In the rows, 128 means zero.
The rows of M fall into a few groups, which share some directions, and each row is roughly a mix of its group's hidden directions, except some rows that fit no group.
M:
[[104 180 136 145 180 105 124 153 106 127 116 117 141]
 [127 146 118 134  56 112 130 165 109 128 136 118 152]
 [192 156 121 157 145 120 171 129 123 126 140 141 120]
 [107 146 149 132 168 120 113  68 139 132  97 136 150]
 [126 161 139 131 163 110 121  77 130 135  93 148 163]
 [ 80 147 157 117 125 100 111 105 117 176 108 119 111]
 [140 178 143 107 169 127 163 120 137 132  96 135 158]
 [139 123 114 138  79 108 110 138  96 130 172  95 102]
 [136 158 138 140 177 115 140 113 130  75 109 129 161]
 [139 171 115 121 187 115 161 134 123 136 157 146 141]
 [116 153 134  97 138 112 108  80 114  83 117  98 147]
 [134  94 160 149 146 140 171 140 169 158 142 121 106]
 [102 132 167 149 165 128 148 144 136 151 174  97 120]
 [143 102 133 135 108 121 124 110 185 179 127 151 112]
 [123 147  99 100 130 114 132 108 114  69 131 123 173]
 [167 180 103 146 164 119 126 113 126 134 121 157 155]
 [168 134 105 114 184 148 151 117 118  93 145 138 139]
 [ 98  90 140  89 119 147 109 124 145 167  92 133 105]
 [131  81 131 111  79 169 115 107 116 122 147 104 120]
 [ 98 133 179 151 152 102 147 128 155 135 156 105 104]
 [112  99 138 144 137 125 152 117 110 169 160 140  73]
 [191 129 113 152 136 100 108 144 151 138 163 134 115]
 [152 103 174 137 168 166 156 133 154 140 136 142 123]
 [123 177 125 156 126 126 144  82 109 102 151 129 163]
 [132 167 117 113 133 137 135 112  84  95 102 160 165]
 [115  96 146 124 105 145 147 133 135 197 145 143 110]
 [ 75 115 142 124  99 133 115 179 102 116 126 102 132]
 [ 97 184 129 154 156  96 129  94 137 125 108 117 130]
 [160 153 129 131 160 118 171 140 134 113 112 168 167]
 [134 125 160 162 160 134 151 182 104 127 158 115 120]
 [164 111  76 103 103 153 116 128 110 130 101 159 138]
 [174 127  99 118 120 159 144 170 108 139 125 161 155]
 [135 174 130 142 166  99 131  78 151 139 109 140 128]
 [158 167 105 139 152  98 131  80 158 120 142 145 136]
 [108 137  81  99 127 112 129 153 177 139 121 155 102]
 [135 130 159 155 179 117 141  80 156 120 138 127 149]
 [150 132 133 120 142 149 167 185 118 157 153 149 147]
 [136 139 160  84 131 111 138 161 128 148  93 153 167]
 [161  93  84 119  97 163 113 137 117 146 108 151 142]
 [147 179 127 180 154 116 121 112  98 114 144 112 137]
 [176 129 106 163 153 121 134 121 127 103 131 118 182]
 [122 177 113  97 149 111 130 164 102  94 100 135 121]
 [158 126 106 111 102 129 121  83 138 109  94 166 157]
 [161 167 139 150  87 102 155 128 124 169 131 146 129]
 [194 114 110 142 113 144 169 142 125 135 141 147 112]
 [107 160 144 122  91 136 138 181 108  93 128 127 153]
 [150 132 108 166 108 108 183 146 144  96 145 146 122]
 [132 164  95 113 137 127  76 135  93 112  98 149 142]
 [ 95 158 115  89 134 123 114  88 129 118  79 121 143]
 [134 100 134 150 118 142 154 195 144 147 129 148 106]
 [154 139  80 102 116 149 101 117 100 116 101 136 167]
 [129 109 152 147 127 125 132 165 147 192 148 126  99]
 [125 182 117 187 143  96 136 134 119 107 130 126 125]
 [125 133 115  87 158 124 127 104 137  77 132 128 176]
 [137 146 101  89 130 144 137 165  79 116 154 101 130]
 [165  99 137 149 142 148 139 170  97  97 164 130 129]
 [124 146 110  69 113 144 141 144 103 176 127 150 128]
 [117 172 138 151 155  86 122  99 129 100  95 143 146]
 [142 115  92 142 129 154 133  83 137 102 134 157 175]
 [107 151 165 166 133 132 126 120 124  93 142 106 179]
 [145  96 156 122 117 138 169 106 174 134 166 145 124]
 [124 164 139 152 177  98 157 170 125 132 124 107 132]
 [127 127 105  57 106 146 155 114 149 142 129 119 146]
 [139 143  94 148 105 137 152 129 110  86 164 118 172]
 [109  84 135  78 102 167 124 102 138 142 143 121 123]
 [140 117 100 137  91 137  89 104 109  96  86 133 152]
 [162  99 111 105 118 152 142 191 121 136 138 150 118]
 [163 133 133 136 152 138  86 169 102 148 115 164 148]
 [159 105 144 106  98 147  93 144  96 153 155  99 115]
 [144 106 126 106 120 153 120  90 142 168  87 162 144]
 [145  72 145 109  95 150 158 161 118 111 144 129 139]
 [159 179 104 139 129 100 125 129  94 102 126  93 110]
 [126 162 156 103 149 112 134  95 141 101  80 149 149]
 [114 166 100  84 117  91 138 118 165 119 153 110 130]
 [110 127 122 101 128 115 167 181 137  85 153 124 143]
 [117 105 137 126 111 124 166 153 159 187 150 119 112]
 [148 154 127 155 182 147 160  96 116 128 103 143 143]
 [ 96 149 167 106  94 127 126 165 141 107 142  88 135]
 [133 126 133 167 166 126 112  87 120 131  80 149 153]
 [ 75  85 133 115 149 152 127 155 112 101 144 106 131]
 [117 102 122 133  81 142  93 121 134 174 115 154  98]
 [121 122 133 149  95 115 101 168 141  83  84 117 117]
 [112 100 123 112  90 114 119  88 172 145 127 158 153]
 [108 108 124 102  86 120 118  85 162 145 120 158 156]
 [142  80 125 136  98 162 137 159 137 121 169 105 110]
 [141 132 108 180 143 112 139 113 133  75 112 107 101]
 [157 154 139 138 197 113 146 141 143 101 131 115 141]
 [117 136 143 126 123 101 113  66 163 155  97 139 122]
 [107  93 132 118  89 124 125  96 172 159 124 159 142]
 [131 157 139 120 129 141 123 168 126  78  89 127 168]
 [ 96 141 161 150 125 134 126 149 107  85 158  84 131]
 [105 123 149 140 152  97 140  96 132 152 164 117  77]
 [112 169 131 183 168 112 135 149 108 105 128 120 116]
 [104 133 142  94  81 136  97 125 120 146  77 125 142]
 [109  78 131  99  83 145 101 116 140 150 129 113 103]
 [ 98 116 110 116  75 123 138 127 142 182 119 122 102]
 [ 91  92 140 100  89 115  99 173 140 133 124 131 121]
 [133 122 122  99 116 141 158  89 121 174 172 153 130]
 [148 139 127  72 108 141  95 114 102 146 151  96 109]
 [140 159 128 146 163 144 158 116 125  92 117 144 180]
 [153 105  91 147 140 143 157 168 113 146 152 163 108]
 [123 130 146 162  88 120 116  95 127 165  79 143 132]
 [156 146  89  98 159 156 136 117  87 109 131 145 152]
 [127 137 143 105 156 159 162 119 120 176 165 140 154]
 [164 153  94 104 156 150  95 117 111  95 102 141 129]
 [145 139  85 108 107 133  85 101 109  98 106 115 155]
 [142 104 112 105 147 154  91 149 134 162 101 174 128]
 [157 109 161 159 132 168 125  93 128  97 114 160 123]
 [ 76 166 126 103 148 120 153 124 131 110 107 116 168]
 [109 128 107 109 123 146 107  74 140 111  73 133 119]
 [145 126 115 106 147 123 144 125 119  68 166 110 164]
 [132 136  91 138 162 169 143 128 102  91 162 111 147]
 [139  97 157 161 154 156 163 129 162 141 122 122  92]
 [124 104 134  63 144 145 109 107 148 144 111 147 157]
 [115 130 111  96  69 120 112 103  93 112 105 142 110]
 [160  87  77 147 145 153 112 129  99 124 130 128 104]
 [132 112 118 144 145 144 184 175 123 106 153 141 151]
 [151 156 117 156 184 149 123  84 116 140 113 137 128]
 [152  98 120 120 129 147 158 132 155 159 189 127 119]
 [141 188 136  94 125 120 139 147  92 156 126 132 155]
 [125 137 118 138 125 107 122 105 124  88 188  87 114]
 [126 117 118 119  82 108  94 143 142 113  71 129 105]
 [119 109 144 170  90 143 111  89 108  95 112 131 102]
 [120  98 136 118 114 130 142 153 148 192 143 133  90]
 [140 140 139 167 136 132 127 109  95  58 120 130 136]
 [162 145 135 158 160 157 107 146  72 134 136 119 135]
 [148 133 117  83 145 123  91 113 156 168 109 161 133]
 [125  88 179 170 126 144 119 122  99 134  95 136 128]
 [157 174 100 114 122 110  95 107 110 107 108 153 156]
 [128  86 146 160 118 150 131 142 154 173 129 143  89]
 [169 134  93 124 127 115 103 162 133 168 147 118  92]
 [183  93 111 110 122 162 120 147 114 133 167 128 113]
 [104 150 119 114  82 118 124  80 122 127  89 150 151]
 [151 165  78 149 147 134 128 160 113 107 167 124 127]
 [ 98 116 151 139  86 113  96  96 143 170 111 129 108]]
One row of each group comes first, with its name. Which group is each row after those in?
[139 122 103 106 111  93 119 160 173 143 132 115  82] => K
[127 119 156 169 172 124 142 163 142 146 132 103  93] => Z
[154 123 161 112  83 102 128 161 128 170 107 138 112] => W

[111 185 127 131 161 104 149 144 118  95 145 103 145] => W
[150  91 110 128  79 137 102 135 141  95  88 130 116] => K
[143 149 118 139 167 145 127 159 120 135  86 151 176] => K
[161 114 122 108 108 138 140  77 151 126 111 172 153] => K
[121 159 139 166 167  95 141 138 137  89 160 108 128] => K
[112 169 156 142 163  97 161 164 117 105 120 119 134] => W
[138 149  86 109 126 120  81 110 106  93 103 104 140] => K
[120  82 138 125 124 134 153 121 188 166 140 127 115] => Z
[124  99 154 183  97 127 115 122 108 128 135 105  87] => W
[113 147 153 161 152 106 132 123 147 123  94 172 167] => Z
[156 143 168 152 150 103  91 114 121 164 108 137 102] => W
